(in the rows, 128 means zero)
One turn moves every row onto another: examples first, then more rows asked:
muko: [126 149 144 121 100 128 123 100 103 144 164 127 122 105 137 173  87]
nufi: [145 116 112 115 108 178 124 117 123 136 136 118  97 105 128 153 114]
vokiz: [124 147 117 141 113 167 136 140  92 153 145 127 133  87 135 140 132]
Zaguk: [131 148 137 119  99 135 111 113  99 151 162 115 144 107 148 171 121]
vigan: [119 124 117 122 127 128 141 122 121 146 116 105 156 107 122 161 103]
nev: [128 148 121  73 110 159 117 137 139 165 148 134 119  95 133 155 111]
mup: [124 135 127 129 105 132 116 139 111 126 151 122 147  98 121 167 144]
bezad: [110 144 119 144 132 150 141 123 102 167 119 143 108  90 124 159  92]
sozu: [123 159 135 125 109 168 123 118  93 165 132 132 119  92 147 143 135]
givad: [120 136 126  93 122 141 138  96 133 141 117 127 135 129 144 163 108]
kozi: [143 111 133 120 133 145 125 140 121 133 131 107 118  80 111 173 109]
zis: [142 143 132 130 108 120 126 128 133 117 135 145 119  99 105 153 122]
reg: [112 135 125 105 121 148 129 157 119 170 143 138 141  75 125 174 117]
Lan: [132 137 104 131 116 162 128 124 105 159 143 106 108  98 120 145  80]
toma: [112 167 120 120 117 122 118 131 130 127 138 147 130 111 113 147 132]
gula: [125 154 131 103 141 146 136 114 125 150 139 145  99 107 140 167  80]
sebo: [116 149 111  92 119 145 125 159 134 162 145 131 130  86 114 153 106]
moba: [139 139 120 113 146 143 136 137 141 129 124 144 105  98 114 157 104]
pupep: [124 136 137  86 112 158 123 137 123 173 142 142 129  83 144 175 125]
zopun: [130 166 132 124 113 120 135 108 127 134 147 161 114 112 128 157  96]
zozaf: [124 134 108 102 124 135 139 117 142 131 120 113 142 125 123 149 103]
Dimi: [128 127 144 111 129 150 124 115 102 156 147 106 112  88 138 184  83]
luk: [110 163 123 112 109 176 119 116 107 145 137 133 104 102 133 131 131]
vom: [120 182 127 110 110 127 114 107 117 154 150 139 126 116 143 150 110]
ridi: [113 128 137 112 124 134 140 104 112 154 114 117 148 109 145 176 107]
tomel: [110 153 106 127 112 173 130 139 105 136 150 129 119 100 122 130 127]
ralel: [135 125 144 129  93 127 116 119 109 128 150 113 126  90 114 170 114]
Nog: [123 124 130 128 123 167 136 115 118 144 115 154  97  97 131 168 127]

ralel -> zis
nev -> pupep
Where do these go?
ridi -> vigan
toma -> vom
tomel -> luk
Nog -> bezad
gula -> Dimi

